Rotation paths and how fast each direction turns (degrees a step)
Each turn is a multiple of 5 degrees from 10 to 175, or 0.
Each row of a path follows its step; steps can be skipped.
Rotation 1:
step 0: [-72 -36   7 -51  18 -41 -39 -38   7 -18 -13  -1 -11  20 -17  48  42 -21
 -79  36   1   1 -35  36  -2  22  35 -18  29   2  27 -18  18  44  15  41
  -4 -37  34   1  22   5  26 -18  54 -51  13   9   8  12]
step 1: [-21 -36  32 -59  44  21 -50 -61  56  16  -5  22   7 -15  11  -3  70 -34
 -37  17  -6  -8 -21 -25  34  38  -6  -7 -40 -44 -24 -34  31  27 -20  10
 -22  -5  -5   0  36 -36  39  -7  36 -57  -5 -16  15 -33]
step 2: [-27  28  36 -58  44   8 -58 -70  -8 -12   6  28   8 -27  -7  19  78   9
  -7  -9   8 -38  25   5  14  -3  14  15  44 -39  20  30  65  17   5 -13
  15 -19 -15 -17  -5   3 -16 -24  41 -54   2  -7  61   3]
step 3: [-21  12  10 -49  52   7 -57 -85  -3  59 -31  11   9 -13  54  12  62  23
 -42  18  -8  24  33  27  13 -23   9  31 -56 -51  -3 -18  14 -26   5   1
  19 -10  21   7  21  50 -38 -24  -3 -16  -4 -13  16  22]
step 4: [-18   5  91  -9  26 -32 -27 -60  22 -10  14  22 -55  14  12  25  34  32
 -21  19 -64 -12  22  28 -26   7  -3 -21 -21 -47  48  -6  11  -8 -34  20
  25 -24  25 -25   6  40 -26 -53 -11 -56 -15   3 -17  35]
step 5: [  4  24  45  -8  17  40  29 -88  38   1  -2  69 -20  29 -13  23  30  22
 -15  35 -14  15  44  10  -8   5 -55  -4 -68  -9  22 -23   6 -25 -23 -12
   2  21  16  -3  39 -16 -55  -3  41 -36 -37 -47   8   0]
step 6: [ -9  53  69 -35  28 -12  41 -33  34 -32 -41  64 -35 -12 -23  11  11  27
   1  11  19  10  28  42   0  -1 -10  14  36  -8   1 -25   7 -33  45   6
  27  62  25 -41  23  14 -53 -40 -14 -57   9 -18  35  13]
step 7: [ 21  51  33 -46 -18   1  23 -49  34  47 -51  13 -59 -27 -57  14  26   5
 -52  25 -44  57  41  39 -10 -44  21  -4 -21  24 -43 -38 -36 -22  25  23
  -3  21   8 -14  26   1 -13  -9   7  -8  -9  -1  10  27]
step 8: [ 20 -21  42 -61  -7 -41  20  -1  33 -19 -32  24 -92   5 -64   9  36  19
 -28 -20 -52  19   8  48 -33  23  25 -17  24 -12   3 -38 -20  26  17  23
   5  -2 -21  11  36 -15 -68 -16   6  -9   1 -36 -14 -43]
step 9: [ 32  -5  16 -63 -23 -10  32 -56  17  -4 -83  18   0  32 -60  16  24 -23
   4 -18 -29  46  18  46   6  -2  11  21  -7  -9  14  -2  32   0  11   3
 -22  11 -15  46  33 -68  -4  42  14 -49   4 -47 -35  -9]
step 10: [ 22   9  40 -49  84 -35  -3  -1 -26  -4 -84  17 -19   3 -91 -14  47  34
  25 -13  24  13  -8  27  -7  -7  48  13   2 -10  -9 -24  11 -10   8 -31
  -6  -8 -12  25  -2 -58   0 -17 -33 -43  23  14   3 -21]
[ 18   3   4  -2   6  -1   4  -7   1  -5  -8   0  -2   3   2   2  10   6
  -7  -6   6 -13 -12  -2  -5  -7   3  -3   7  16   3   3 -14   3 -22 -13
   8  -9 -11   0  12  -3   1  13   7   9 -19  16  15  20]
135
[ 10  -3   3   2  -2   7   4 -14   7 -22   8   0  -8   1  13   5   8  11
  10  -5  -4  -7 -10  -8 -12  12 -16  -3  -1  -5  -5   8   1  11   4   7
  -8   7  -7   1   6 -16  10   5  14  -2  -5 -17 -25  -5]
95
[ -4  -9  -7 -20  -3   2  -1   7  -8 -23   3   2  21   3 -10  -2  -1   5
  -7  11  12  15 -17 -20   9   4  10  -9  -5 -13  -7   0   0   5   1  -1
   2 -14 -14   9  -7  11  11  -2   5  -1   3   4  -3   8]
25
[ 15 -11  -2  -2  10   3  -3   4 -13  -4  -1 -13   5  -4   5 -17  14 -18
   5   4  -2  -6   6   2 -14   6  21   4  -2   4   9  11   0  -7   4  -1
  -7   0  13  11  10   6  17  -9  16 -13  -7  -2   8 -14]
35
[ -1   5   6  13  17  -6  -7  -5 -20   0  -7   5  12   0  11   0   3   8
  11  -6 -17  -1   1 -13  -3  -2   5  18 -13  -1  11  -8  10  -7 -15 -15
   2 -12  -9  -2 -13   3  -3  -9  -2   5   8 -15  -9   9]
45
